In the data rows, the value 128 means zero.
Here are some points, each followed by its number:
(91, 204, 181, 169, 58, 142, 102, 151, 131, 201, 57, 105, 115, 114, 205, 181, 76, 86, 198, 112, 84, 85, 126, 136, 125, 133, 92, 82, 185, 138, 118, 142, 130, 96, 152, 114, 165, 131, 114, 118, 156, 132, 56, 130, 151, 93, 134, 147, 158, 153, 92, 165, 165, 129, 129, 135, 162, 208, 162, 158, 111, 88, 119, 117) 0
(70, 89, 125, 75, 198, 108, 156, 94, 214, 0, 167, 78, 59, 25, 69, 120, 169, 102, 183, 173, 135, 142, 142, 141, 158, 180, 220, 233, 97, 187, 128, 60, 152, 143, 139, 126, 145, 92, 47, 82, 183, 125, 160, 247, 79, 127, 145, 126, 76, 172, 245, 171, 47, 92, 73, 75, 12, 86, 84, 31, 109, 95, 62, 64) 1
(118, 120, 143, 96, 116, 199, 124, 151, 155, 128, 99, 89, 91, 175, 126, 82, 102, 135, 111, 133, 129, 132, 138, 117, 104, 135, 77, 82, 155, 128, 130, 131, 139, 96, 146, 124, 103, 146, 142, 106, 100, 101, 109, 129, 155, 143, 129, 118, 143, 115, 88, 147, 154, 116, 164, 113, 120, 167, 141, 179, 148, 107, 132, 138) 2
(91, 159, 151, 156, 78, 84, 142, 67, 119, 191, 114, 122, 103, 78, 210, 140, 89, 100, 174, 91, 109, 107, 106, 97, 175, 176, 102, 116, 142, 155, 118, 149, 107, 119, 132, 90, 203, 127, 128, 147, 160, 130, 144, 128, 123, 120, 131, 142, 157, 88, 93, 166, 120, 187, 143, 140, 117, 211, 141, 174, 114, 111, 136, 162) 3
(128, 145, 151, 143, 131, 130, 143, 148, 150, 157, 118, 156, 159, 107, 180, 140, 93, 126, 154, 120, 95, 102, 120, 140, 135, 131, 113, 148, 153, 144, 125, 124, 110, 105, 136, 120, 177, 132, 112, 125, 152, 138, 91, 134, 131, 106, 135, 134, 136, 135, 124, 138, 155, 146, 120, 119, 135, 154, 132, 100, 97, 95, 125, 106) 4
(72, 134, 122, 131, 129, 113, 106, 155, 147, 127, 175, 69, 113, 146, 68, 137, 133, 125, 127, 141, 181, 159, 139, 165, 94, 116, 168, 150, 117, 121, 121, 82, 171, 159, 137, 160, 77, 122, 122, 159, 117, 146, 155, 111, 123, 149, 93, 102, 100, 102, 188, 56, 62, 137, 104, 109, 168, 125, 135, 110, 165, 197, 121, 127) 5
(87, 74, 120, 140, 134, 111, 152, 109, 135, 87, 134, 142, 127, 126, 101, 117, 147, 120, 96, 108, 147, 152, 126, 138, 144, 135, 144, 173, 95, 100, 119, 99, 120, 133, 107, 134, 94, 127, 119, 108, 115, 131, 116, 114, 121, 137, 112, 122, 85, 166, 147, 132, 127, 86, 105, 149, 121, 58, 100, 103, 125, 169, 108, 114) 6
(137, 109, 122, 138, 114, 136, 157, 132, 151, 137, 114, 156, 131, 132, 148, 124, 110, 119, 125, 110, 118, 122, 126, 142, 137, 144, 102, 120, 134, 107, 125, 118, 117, 109, 130, 127, 133, 123, 140, 105, 129, 129, 107, 120, 123, 124, 129, 134, 128, 141, 126, 142, 159, 123, 129, 145, 138, 124, 123, 127, 122, 109, 129, 113) 7
(130, 115, 126, 136, 112, 108, 148, 116, 156, 151, 154, 140, 150, 122, 156, 125, 112, 143, 123, 108, 103, 113, 111, 131, 143, 126, 128, 122, 128, 137, 122, 138, 118, 129, 144, 120, 156, 119, 145, 129, 132, 132, 120, 136, 128, 126, 129, 127, 152, 121, 129, 117, 130, 133, 123, 126, 142, 130, 131, 127, 95, 131, 123, 113) 8
(230, 170, 49, 29, 186, 134, 145, 119, 48, 39, 11, 210, 180, 131, 112, 171, 226, 156, 168, 131, 158, 133, 128, 175, 109, 163, 134, 83, 162, 53, 245, 148, 193, 159, 0, 102, 198, 163, 94, 187, 73, 138, 112, 73, 108, 90, 108, 104, 117, 120, 147, 87, 162, 210, 71, 160, 138, 155, 156, 102, 191, 73, 230, 86) 9
(136, 129, 163, 147, 87, 112, 111, 125, 86, 164, 127, 147, 122, 155, 147, 131, 126, 110, 150, 128, 123, 109, 118, 120, 169, 167, 108, 115, 137, 136, 175, 133, 146, 105, 137, 111, 141, 145, 129, 152, 105, 112, 144, 122, 143, 119, 144, 117, 157, 98, 118, 107, 169, 149, 146, 115, 147, 190, 153, 162, 129, 138, 170, 137) 10
(163, 173, 157, 85, 122, 139, 79, 130, 104, 137, 158, 128, 100, 124, 131, 71, 127, 185, 75, 126, 65, 134, 174, 86, 134, 52, 178, 109, 161, 113, 122, 146, 44, 143, 69, 93, 164, 118, 111, 156, 187, 130, 96, 105, 138, 101, 132, 146, 121, 155, 75, 171, 192, 175, 180, 157, 84, 111, 71, 86, 113, 113, 150, 139) 11
(104, 145, 104, 110, 175, 102, 141, 113, 9, 144, 34, 179, 208, 131, 159, 234, 131, 63, 213, 132, 113, 55, 138, 128, 127, 122, 109, 113, 145, 151, 180, 163, 138, 129, 106, 99, 185, 160, 83, 202, 112, 194, 139, 121, 119, 89, 154, 118, 160, 89, 117, 96, 134, 220, 106, 111, 208, 219, 174, 140, 141, 102, 171, 136) 12
(140, 213, 187, 123, 89, 119, 128, 118, 146, 178, 78, 109, 102, 115, 200, 114, 19, 150, 94, 99, 88, 131, 85, 73, 116, 126, 67, 93, 196, 125, 79, 164, 100, 110, 83, 93, 173, 153, 191, 115, 190, 115, 124, 122, 136, 134, 119, 187, 160, 102, 37, 153, 135, 188, 143, 176, 144, 166, 136, 175, 105, 98, 146, 171) 13
(152, 109, 150, 121, 97, 137, 117, 120, 121, 169, 144, 120, 122, 125, 149, 131, 109, 114, 140, 91, 129, 107, 125, 134, 142, 135, 110, 93, 152, 146, 145, 142, 146, 123, 146, 136, 140, 129, 139, 158, 124, 117, 140, 141, 129, 125, 124, 116, 150, 102, 121, 110, 125, 135, 138, 99, 120, 173, 151, 163, 138, 107, 140, 148) 14
(78, 99, 137, 184, 121, 207, 76, 75, 116, 86, 176, 134, 71, 145, 82, 66, 185, 132, 41, 180, 137, 149, 152, 132, 142, 138, 96, 142, 63, 112, 90, 114, 46, 116, 95, 110, 149, 90, 181, 32, 125, 77, 120, 111, 111, 155, 191, 193, 157, 142, 108, 193, 192, 89, 197, 225, 82, 47, 99, 145, 117, 86, 166, 111) 15
(136, 108, 136, 110, 138, 154, 104, 165, 140, 145, 135, 115, 105, 164, 105, 129, 104, 135, 123, 139, 143, 152, 138, 134, 83, 99, 121, 116, 146, 114, 137, 117, 138, 132, 110, 153, 88, 141, 142, 152, 112, 145, 168, 113, 132, 142, 132, 137, 133, 96, 125, 97, 100, 149, 129, 118, 162, 154, 127, 149, 182, 148, 145, 139) 16
(151, 137, 106, 138, 122, 107, 150, 135, 117, 159, 78, 154, 151, 104, 156, 186, 145, 97, 174, 123, 120, 106, 114, 142, 138, 166, 98, 120, 132, 136, 149, 131, 144, 110, 108, 109, 172, 138, 130, 143, 134, 147, 116, 139, 116, 112, 138, 135, 148, 124, 127, 135, 130, 152, 118, 113, 135, 168, 139, 139, 144, 78, 151, 113) 17
(80, 58, 126, 123, 132, 167, 144, 79, 168, 68, 166, 86, 124, 93, 121, 68, 137, 146, 72, 119, 150, 145, 127, 115, 136, 135, 123, 138, 82, 133, 103, 91, 141, 121, 144, 138, 105, 96, 129, 75, 99, 93, 104, 127, 121, 143, 116, 131, 100, 142, 123, 160, 139, 86, 157, 144, 46, 76, 127, 114, 104, 126, 109, 107) 18
(143, 131, 142, 146, 113, 115, 136, 128, 110, 172, 103, 137, 159, 125, 179, 165, 116, 93, 160, 105, 120, 88, 132, 132, 151, 153, 107, 95, 150, 152, 148, 146, 137, 104, 139, 103, 158, 134, 134, 161, 150, 143, 106, 146, 128, 110, 126, 115, 153, 112, 109, 143, 133, 157, 140, 90, 129, 192, 145, 141, 122, 77, 147, 128) 19
(170, 174, 141, 126, 114, 67, 140, 150, 143, 242, 115, 178, 155, 139, 151, 145, 44, 160, 87, 106, 46, 113, 125, 109, 98, 41, 120, 110, 161, 87, 144, 200, 70, 128, 74, 97, 89, 172, 201, 218, 169, 208, 156, 123, 149, 90, 132, 109, 157, 105, 95, 66, 125, 208, 123, 133, 255, 132, 137, 141, 117, 175, 127, 170) 20
(150, 111, 99, 118, 152, 137, 151, 142, 211, 71, 169, 50, 128, 105, 107, 73, 123, 182, 135, 154, 114, 159, 109, 158, 45, 105, 118, 154, 164, 152, 95, 130, 155, 138, 193, 157, 137, 107, 145, 87, 109, 128, 146, 171, 135, 153, 121, 143, 162, 97, 158, 81, 73, 110, 84, 113, 165, 136, 165, 124, 71, 158, 97, 97) 21
(66, 144, 100, 119, 171, 158, 82, 157, 110, 107, 115, 89, 87, 185, 85, 86, 119, 130, 107, 151, 150, 150, 163, 97, 121, 97, 151, 107, 130, 149, 136, 119, 124, 139, 141, 122, 81, 124, 129, 123, 115, 98, 158, 117, 131, 147, 136, 130, 90, 119, 116, 126, 124, 100, 152, 117, 85, 104, 119, 143, 173, 123, 118, 149) 22
(125, 129, 158, 108, 118, 126, 118, 127, 145, 148, 158, 111, 128, 116, 145, 103, 99, 140, 125, 91, 114, 113, 119, 123, 148, 111, 129, 137, 140, 144, 123, 132, 126, 132, 149, 137, 139, 124, 111, 159, 128, 130, 130, 126, 140, 123, 122, 119, 134, 116, 127, 111, 130, 137, 137, 111, 133, 146, 135, 121, 109, 143, 115, 149) 23
(146, 145, 166, 144, 99, 139, 92, 148, 159, 145, 114, 175, 79, 135, 126, 91, 117, 147, 121, 151, 74, 142, 134, 88, 89, 86, 177, 102, 129, 82, 140, 157, 69, 145, 73, 105, 95, 117, 150, 147, 184, 145, 116, 129, 114, 134, 136, 132, 115, 123, 106, 145, 136, 149, 132, 166, 153, 105, 111, 128, 149, 129, 128, 115) 24
(137, 45, 114, 128, 119, 105, 138, 94, 144, 114, 152, 130, 143, 132, 133, 117, 163, 117, 127, 106, 154, 128, 139, 125, 160, 170, 135, 103, 98, 122, 160, 121, 150, 138, 121, 118, 141, 107, 136, 139, 120, 105, 115, 139, 112, 128, 111, 113, 121, 140, 131, 133, 128, 129, 138, 123, 97, 135, 123, 132, 126, 116, 151, 120) 25
(127, 138, 133, 145, 90, 135, 55, 110, 141, 187, 183, 78, 111, 117, 180, 85, 92, 149, 157, 95, 136, 124, 90, 137, 139, 125, 140, 96, 142, 158, 128, 131, 123, 156, 178, 148, 170, 101, 114, 151, 142, 101, 135, 129, 142, 153, 101, 112, 167, 77, 142, 95, 97, 178, 119, 113, 133, 196, 162, 156, 114, 139, 118, 161) 26
(97, 159, 116, 133, 108, 93, 102, 118, 139, 191, 183, 165, 163, 81, 86, 127, 98, 182, 12, 146, 107, 152, 148, 97, 80, 59, 184, 148, 112, 60, 127, 112, 86, 163, 77, 138, 29, 158, 146, 180, 148, 180, 156, 110, 125, 130, 112, 106, 86, 157, 121, 94, 95, 136, 116, 173, 197, 23, 111, 68, 122, 245, 122, 132) 27
(137, 143, 136, 112, 126, 150, 126, 131, 162, 127, 131, 110, 105, 140, 132, 82, 99, 175, 89, 128, 90, 133, 125, 113, 114, 75, 140, 119, 136, 114, 109, 153, 93, 126, 144, 119, 108, 126, 150, 114, 144, 123, 130, 120, 151, 138, 131, 139, 136, 125, 98, 130, 137, 130, 143, 148, 131, 100, 129, 138, 111, 146, 102, 150) 28
(114, 79, 116, 145, 132, 123, 128, 135, 146, 124, 137, 127, 104, 120, 103, 127, 130, 105, 128, 130, 138, 151, 116, 142, 108, 124, 135, 134, 122, 122, 128, 115, 140, 152, 135, 155, 94, 122, 134, 131, 120, 139, 146, 134, 104, 157, 110, 113, 106, 116, 160, 103, 86, 106, 98, 117, 144, 108, 135, 129, 142, 167, 127, 122) 29
(111, 114, 136, 143, 157, 112, 192, 137, 198, 42, 120, 153, 124, 108, 105, 123, 148, 155, 114, 161, 77, 148, 127, 142, 115, 138, 129, 192, 95, 92, 100, 121, 75, 114, 89, 128, 128, 127, 144, 63, 160, 139, 77, 145, 114, 121, 144, 166, 116, 216, 136, 161, 142, 97, 113, 174, 120, 45, 73, 69, 90, 100, 113, 73) 30
(147, 117, 164, 138, 105, 109, 127, 113, 116, 172, 90, 141, 142, 116, 152, 135, 117, 91, 144, 91, 127, 116, 137, 106, 146, 159, 97, 121, 136, 129, 151, 125, 139, 117, 112, 107, 131, 136, 123, 167, 141, 133, 131, 129, 113, 122, 146, 131, 118, 125, 100, 160, 131, 146, 146, 130, 136, 172, 142, 137, 132, 114, 156, 142) 31
(103, 149, 102, 150, 137, 135, 115, 116, 91, 119, 198, 93, 136, 108, 96, 96, 163, 188, 37, 168, 96, 166, 174, 117, 62, 64, 164, 158, 108, 107, 89, 103, 78, 146, 107, 131, 115, 124, 91, 101, 96, 139, 116, 99, 175, 132, 164, 129, 136, 154, 115, 121, 169, 86, 143, 182, 154, 19, 95, 48, 96, 177, 125, 91) 32
(100, 76, 117, 122, 121, 143, 121, 118, 146, 131, 130, 121, 135, 124, 107, 98, 127, 123, 97, 113, 145, 145, 130, 117, 129, 139, 106, 133, 118, 118, 128, 108, 146, 127, 133, 135, 90, 131, 137, 124, 111, 118, 142, 133, 114, 149, 122, 126, 109, 134, 127, 135, 110, 103, 121, 131, 132, 110, 135, 126, 126, 149, 130, 123) 33
(200, 242, 101, 120, 109, 139, 75, 111, 42, 125, 118, 158, 191, 85, 160, 200, 255, 66, 252, 231, 193, 87, 132, 164, 74, 158, 111, 74, 151, 197, 255, 217, 255, 146, 123, 175, 181, 163, 74, 209, 89, 97, 153, 165, 112, 72, 128, 110, 150, 73, 155, 75, 113, 189, 83, 23, 53, 255, 192, 195, 231, 0, 166, 128) 34
New points follow, each followed by the numbers of its five nearest points above, looking only along the 5 directions in which the numbered points spread most, nearest first.
(119, 189, 65, 139, 174, 168, 9, 154, 94, 99, 151, 68, 101, 153, 47, 96, 167, 173, 11, 202, 147, 180, 150, 77, 145, 69, 165, 183, 101, 144, 81, 128, 68, 162, 90, 100, 64, 121, 140, 103, 129, 130, 169, 118, 130, 147, 146, 146, 76, 160, 122, 180, 122, 78, 197, 158, 84, 52, 81, 95, 118, 197, 123, 122) ~ 32 6 22 18 33
(128, 73, 133, 137, 138, 132, 130, 122, 164, 111, 149, 127, 120, 102, 122, 121, 146, 114, 148, 127, 134, 139, 123, 141, 125, 148, 136, 160, 114, 144, 143, 102, 140, 131, 135, 143, 125, 118, 107, 107, 117, 128, 135, 135, 108, 138, 127, 136, 104, 136, 161, 133, 105, 113, 104, 124, 109, 116, 121, 106, 137, 125, 123, 106) ~ 25 33 29 6 21
(139, 137, 139, 106, 99, 151, 140, 121, 149, 154, 120, 132, 131, 131, 144, 90, 80, 146, 80, 92, 108, 142, 108, 107, 140, 105, 100, 141, 133, 119, 98, 144, 105, 132, 143, 126, 111, 127, 145, 119, 120, 122, 148, 115, 143, 133, 129, 137, 134, 129, 99, 135, 135, 117, 127, 151, 163, 107, 143, 140, 98, 177, 106, 161) ~ 28 23 24 8 7
(126, 113, 141, 163, 120, 86, 171, 127, 104, 122, 25, 137, 123, 94, 153, 190, 144, 79, 153, 86, 96, 83, 155, 109, 179, 213, 86, 135, 139, 109, 131, 118, 102, 100, 86, 55, 154, 161, 109, 138, 169, 153, 95, 117, 116, 106, 163, 134, 122, 168, 86, 196, 180, 145, 154, 159, 121, 131, 110, 116, 130, 77, 176, 147) ~ 4 17 31 7 19
(88, 230, 68, 158, 133, 59, 81, 86, 15, 36, 171, 114, 96, 121, 80, 185, 160, 113, 110, 212, 153, 171, 184, 90, 89, 82, 242, 205, 103, 123, 100, 87, 108, 137, 59, 105, 22, 164, 103, 79, 140, 187, 138, 178, 114, 127, 150, 135, 21, 245, 153, 178, 95, 51, 129, 139, 87, 0, 28, 30, 127, 165, 77, 60) ~ 6 30 32 18 29
(157, 100, 136, 116, 122, 104, 169, 110, 149, 123, 173, 161, 139, 99, 112, 126, 140, 110, 121, 91, 151, 130, 109, 130, 140, 157, 97, 172, 113, 151, 137, 109, 139, 136, 108, 136, 147, 131, 136, 140, 93, 140, 148, 142, 124, 115, 143, 120, 124, 112, 149, 122, 116, 111, 120, 123, 133, 129, 129, 127, 121, 141, 132, 133) ~ 25 8 33 29 23
(254, 158, 156, 70, 93, 99, 184, 114, 75, 180, 171, 205, 210, 101, 183, 178, 197, 78, 214, 110, 210, 84, 133, 145, 103, 216, 90, 67, 75, 238, 218, 143, 222, 145, 227, 143, 149, 123, 119, 149, 77, 114, 180, 187, 122, 129, 126, 77, 151, 43, 167, 122, 108, 131, 137, 43, 95, 245, 214, 175, 121, 76, 152, 99) ~ 34 19 17 14 10
(169, 126, 161, 96, 122, 140, 131, 128, 144, 177, 137, 120, 146, 96, 156, 116, 91, 115, 124, 97, 124, 116, 126, 111, 112, 130, 80, 121, 149, 157, 140, 141, 153, 108, 138, 133, 128, 131, 142, 130, 113, 120, 143, 150, 141, 119, 132, 130, 135, 106, 102, 129, 130, 140, 132, 126, 140, 170, 172, 144, 117, 119, 129, 149) ~ 14 23 10 31 8
(217, 65, 120, 112, 139, 138, 154, 164, 173, 164, 81, 165, 210, 132, 125, 156, 183, 92, 156, 140, 146, 74, 144, 175, 116, 187, 116, 116, 113, 131, 181, 114, 164, 103, 174, 131, 110, 113, 124, 108, 128, 132, 77, 172, 111, 123, 123, 99, 94, 192, 147, 179, 125, 106, 99, 108, 117, 125, 132, 85, 102, 101, 125, 79) ~ 25 17 7 4 8
(48, 189, 141, 165, 136, 133, 67, 83, 126, 98, 216, 122, 130, 111, 88, 115, 150, 113, 79, 176, 123, 144, 201, 89, 154, 117, 195, 141, 70, 147, 83, 61, 83, 134, 139, 114, 57, 104, 116, 89, 142, 139, 125, 116, 85, 160, 167, 123, 90, 153, 181, 149, 148, 79, 161, 129, 123, 49, 98, 69, 147, 163, 137, 75) ~ 6 18 32 33 22
(181, 133, 100, 134, 133, 110, 146, 105, 31, 128, 101, 196, 160, 150, 182, 193, 179, 97, 230, 120, 164, 104, 110, 146, 165, 211, 133, 99, 139, 150, 204, 135, 203, 137, 155, 139, 186, 129, 81, 193, 111, 121, 119, 109, 129, 103, 110, 70, 157, 103, 173, 89, 139, 177, 107, 72, 136, 223, 177, 146, 134, 102, 160, 126) ~ 12 17 19 34 10
(1, 139, 138, 189, 161, 151, 82, 145, 73, 101, 138, 113, 103, 221, 40, 110, 148, 76, 131, 145, 222, 135, 168, 127, 144, 162, 163, 106, 80, 96, 114, 62, 163, 141, 140, 189, 50, 118, 83, 78, 101, 72, 130, 68, 101, 176, 85, 112, 64, 148, 188, 102, 136, 64, 110, 144, 67, 66, 102, 117, 205, 133, 140, 131) ~ 22 18 33 29 6
(122, 131, 143, 130, 134, 160, 148, 149, 172, 77, 118, 125, 80, 151, 111, 106, 121, 125, 138, 140, 127, 169, 115, 150, 118, 136, 119, 171, 120, 101, 76, 112, 120, 122, 150, 153, 105, 115, 122, 79, 138, 114, 103, 116, 125, 152, 120, 137, 122, 149, 149, 135, 114, 84, 114, 137, 133, 109, 118, 123, 130, 146, 107, 125) ~ 33 6 18 25 29
(140, 126, 132, 102, 159, 82, 142, 96, 102, 170, 173, 145, 204, 108, 161, 119, 83, 147, 124, 60, 112, 113, 97, 93, 135, 102, 97, 121, 152, 143, 157, 188, 155, 149, 82, 71, 185, 162, 156, 187, 122, 169, 162, 177, 140, 101, 120, 125, 159, 95, 83, 93, 86, 201, 129, 129, 145, 161, 140, 136, 73, 112, 152, 131) ~ 31 19 4 10 8
(115, 122, 121, 116, 177, 135, 136, 138, 109, 100, 130, 103, 139, 189, 91, 146, 152, 109, 123, 184, 139, 158, 184, 132, 103, 81, 114, 151, 129, 91, 118, 122, 129, 78, 116, 131, 67, 138, 174, 130, 99, 137, 130, 112, 149, 130, 135, 132, 112, 130, 102, 135, 129, 93, 159, 95, 138, 135, 97, 159, 162, 128, 142, 139) ~ 22 33 16 25 29
(167, 112, 150, 123, 134, 151, 164, 167, 153, 163, 133, 157, 187, 136, 162, 141, 117, 123, 127, 105, 118, 94, 133, 149, 122, 127, 83, 109, 154, 160, 145, 127, 161, 79, 150, 129, 142, 131, 165, 126, 107, 121, 93, 154, 134, 112, 145, 125, 147, 134, 96, 125, 155, 124, 147, 106, 135, 165, 155, 130, 105, 70, 143, 95) ~ 31 10 19 14 4
(25, 60, 82, 177, 152, 202, 154, 70, 123, 53, 130, 153, 61, 205, 99, 117, 180, 45, 153, 121, 208, 150, 154, 145, 168, 208, 123, 159, 68, 89, 86, 40, 169, 121, 179, 187, 63, 99, 79, 46, 82, 84, 81, 66, 112, 166, 94, 112, 59, 190, 224, 170, 155, 0, 111, 157, 87, 21, 120, 92, 162, 169, 95, 95) ~ 18 6 22 33 25
(128, 78, 145, 128, 125, 125, 118, 122, 133, 129, 151, 122, 134, 127, 121, 123, 146, 124, 142, 114, 148, 128, 123, 142, 145, 157, 127, 127, 129, 134, 150, 107, 162, 122, 132, 136, 139, 126, 112, 148, 110, 117, 119, 138, 131, 134, 120, 104, 122, 125, 139, 119, 111, 117, 125, 106, 114, 150, 132, 125, 130, 125, 141, 124) ~ 25 33 29 23 8
(144, 149, 140, 191, 94, 113, 144, 118, 119, 151, 143, 230, 146, 180, 105, 165, 129, 160, 80, 151, 56, 161, 153, 141, 126, 60, 106, 99, 98, 10, 82, 145, 59, 130, 15, 114, 119, 133, 179, 130, 165, 197, 116, 73, 116, 111, 150, 150, 163, 156, 108, 144, 167, 164, 149, 198, 205, 84, 63, 99, 122, 134, 170, 105) ~ 11 24 32 28 27
(181, 101, 99, 127, 131, 124, 176, 149, 147, 140, 130, 183, 152, 141, 126, 155, 147, 95, 158, 121, 136, 137, 103, 158, 142, 170, 89, 140, 113, 145, 140, 114, 154, 113, 144, 130, 135, 130, 157, 104, 106, 142, 141, 142, 106, 127, 129, 118, 140, 114, 161, 100, 132, 110, 119, 84, 138, 146, 132, 145, 141, 107, 150, 99) ~ 25 17 31 8 14
(50, 85, 117, 128, 174, 133, 143, 104, 141, 75, 154, 155, 164, 145, 109, 106, 122, 113, 113, 124, 146, 149, 182, 125, 146, 160, 147, 138, 104, 137, 131, 58, 141, 111, 125, 100, 78, 119, 116, 97, 115, 135, 95, 129, 121, 120, 115, 95, 80, 182, 143, 148, 150, 91, 126, 113, 122, 93, 108, 80, 130, 134, 131, 87) ~ 6 33 25 18 29
(140, 163, 143, 126, 113, 88, 173, 156, 124, 150, 99, 142, 117, 69, 188, 170, 72, 165, 133, 83, 100, 44, 95, 130, 125, 111, 131, 102, 154, 100, 106, 204, 88, 80, 96, 133, 197, 144, 168, 94, 143, 104, 107, 109, 149, 87, 126, 185, 157, 137, 93, 109, 217, 141, 114, 189, 135, 82, 131, 171, 124, 78, 88, 134) ~ 4 31 7 13 8
(106, 82, 136, 132, 164, 102, 133, 115, 136, 133, 165, 137, 185, 115, 99, 146, 138, 121, 133, 129, 122, 126, 171, 138, 149, 132, 159, 142, 123, 125, 165, 100, 166, 123, 117, 125, 112, 120, 121, 169, 134, 147, 125, 152, 119, 105, 129, 106, 97, 134, 152, 105, 98, 111, 130, 96, 123, 124, 128, 79, 116, 137, 150, 112) ~ 29 25 33 6 8
(170, 209, 152, 121, 114, 115, 93, 220, 146, 146, 149, 41, 179, 145, 70, 74, 159, 199, 108, 150, 122, 161, 153, 151, 138, 11, 215, 56, 150, 103, 136, 148, 135, 140, 134, 117, 136, 95, 124, 216, 149, 132, 93, 150, 147, 101, 70, 74, 132, 108, 135, 53, 113, 145, 129, 46, 153, 153, 114, 101, 80, 199, 108, 136) ~ 16 29 5 23 33
(182, 135, 89, 85, 127, 119, 134, 156, 159, 103, 113, 124, 129, 119, 92, 115, 115, 206, 105, 174, 66, 165, 165, 100, 36, 56, 162, 124, 161, 83, 133, 149, 101, 144, 93, 118, 83, 154, 147, 170, 165, 178, 113, 151, 152, 106, 130, 121, 110, 147, 87, 125, 101, 159, 145, 133, 169, 113, 96, 107, 122, 168, 115, 137) ~ 24 27 28 16 32
(158, 114, 89, 71, 181, 147, 139, 167, 192, 93, 95, 104, 114, 142, 112, 68, 77, 184, 129, 146, 89, 134, 156, 98, 70, 88, 130, 109, 185, 154, 148, 157, 93, 109, 189, 101, 79, 134, 149, 127, 145, 122, 126, 152, 154, 111, 133, 133, 125, 119, 76, 139, 125, 126, 151, 82, 155, 163, 144, 153, 128, 124, 103, 164) ~ 23 28 8 33 16
(35, 163, 123, 138, 155, 69, 151, 174, 73, 189, 13, 148, 159, 104, 168, 218, 44, 93, 132, 81, 57, 48, 66, 97, 156, 93, 65, 127, 189, 80, 68, 169, 66, 93, 74, 77, 180, 170, 171, 156, 167, 210, 106, 114, 132, 97, 147, 165, 193, 134, 55, 131, 138, 175, 110, 185, 246, 150, 125, 134, 72, 127, 128, 145) ~ 13 20 0 4 3
(139, 132, 125, 99, 165, 163, 117, 147, 160, 76, 124, 109, 87, 161, 98, 92, 119, 152, 139, 149, 117, 169, 156, 130, 106, 106, 149, 141, 126, 122, 98, 121, 100, 133, 159, 132, 105, 101, 123, 100, 140, 110, 127, 128, 129, 143, 143, 138, 128, 135, 134, 135, 122, 115, 138, 141, 126, 129, 122, 136, 145, 135, 109, 128) ~ 33 22 25 29 6
(116, 82, 166, 85, 86, 182, 112, 93, 120, 154, 111, 90, 82, 160, 150, 120, 98, 79, 108, 63, 156, 119, 151, 99, 162, 156, 101, 87, 134, 150, 136, 103, 148, 127, 182, 121, 71, 129, 121, 152, 103, 97, 151, 119, 159, 162, 121, 104, 120, 117, 124, 144, 117, 88, 152, 120, 130, 146, 151, 176, 173, 166, 118, 174) ~ 2 26 14 23 22
(105, 130, 181, 87, 104, 146, 108, 134, 149, 139, 201, 98, 80, 101, 141, 89, 105, 122, 197, 64, 138, 132, 78, 130, 147, 148, 135, 178, 144, 154, 95, 78, 159, 178, 194, 185, 173, 139, 17, 97, 118, 108, 143, 92, 159, 134, 92, 92, 154, 106, 188, 103, 107, 93, 91, 125, 117, 151, 151, 106, 111, 179, 98, 123) ~ 21 29 23 33 26
(127, 94, 126, 129, 145, 172, 136, 130, 155, 70, 138, 97, 84, 151, 93, 74, 120, 163, 105, 170, 134, 155, 115, 139, 90, 110, 114, 139, 122, 121, 107, 151, 114, 122, 142, 147, 115, 108, 162, 61, 114, 104, 149, 122, 123, 147, 127, 171, 133, 111, 121, 124, 133, 116, 127, 141, 94, 105, 123, 166, 131, 119, 119, 132) ~ 22 33 18 25 28
(169, 133, 112, 95, 93, 111, 131, 163, 134, 148, 115, 153, 118, 119, 178, 157, 119, 114, 181, 117, 143, 104, 55, 139, 124, 160, 90, 107, 133, 125, 110, 142, 155, 104, 165, 191, 158, 128, 141, 82, 97, 96, 122, 94, 122, 136, 99, 109, 150, 130, 133, 103, 159, 110, 101, 118, 132, 127, 149, 168, 123, 100, 105, 128) ~ 14 31 10 23 19
(107, 124, 166, 151, 130, 125, 160, 107, 143, 83, 104, 155, 114, 137, 110, 125, 132, 125, 106, 145, 119, 167, 153, 132, 167, 111, 135, 147, 110, 77, 117, 119, 114, 109, 86, 98, 119, 111, 147, 117, 139, 133, 97, 132, 117, 126, 131, 144, 92, 170, 112, 150, 153, 119, 147, 146, 99, 92, 82, 120, 132, 126, 126, 123) ~ 7 6 24 11 25
(151, 110, 149, 119, 102, 121, 125, 117, 122, 160, 146, 115, 125, 120, 152, 115, 108, 124, 132, 90, 137, 123, 109, 125, 137, 140, 102, 105, 146, 143, 141, 146, 157, 131, 134, 137, 149, 131, 135, 143, 111, 110, 144, 130, 139, 122, 112, 123, 141, 104, 119, 107, 126, 144, 126, 121, 128, 161, 153, 154, 121, 127, 130, 150) ~ 14 10 23 31 26
(156, 113, 125, 140, 102, 76, 182, 80, 83, 128, 125, 197, 142, 103, 178, 176, 165, 104, 195, 72, 145, 130, 112, 113, 184, 227, 100, 134, 113, 151, 156, 81, 169, 136, 124, 116, 193, 143, 81, 141, 123, 112, 147, 116, 117, 125, 136, 119, 164, 105, 157, 138, 141, 140, 126, 110, 115, 184, 156, 131, 123, 124, 166, 140) ~ 17 19 31 4 10
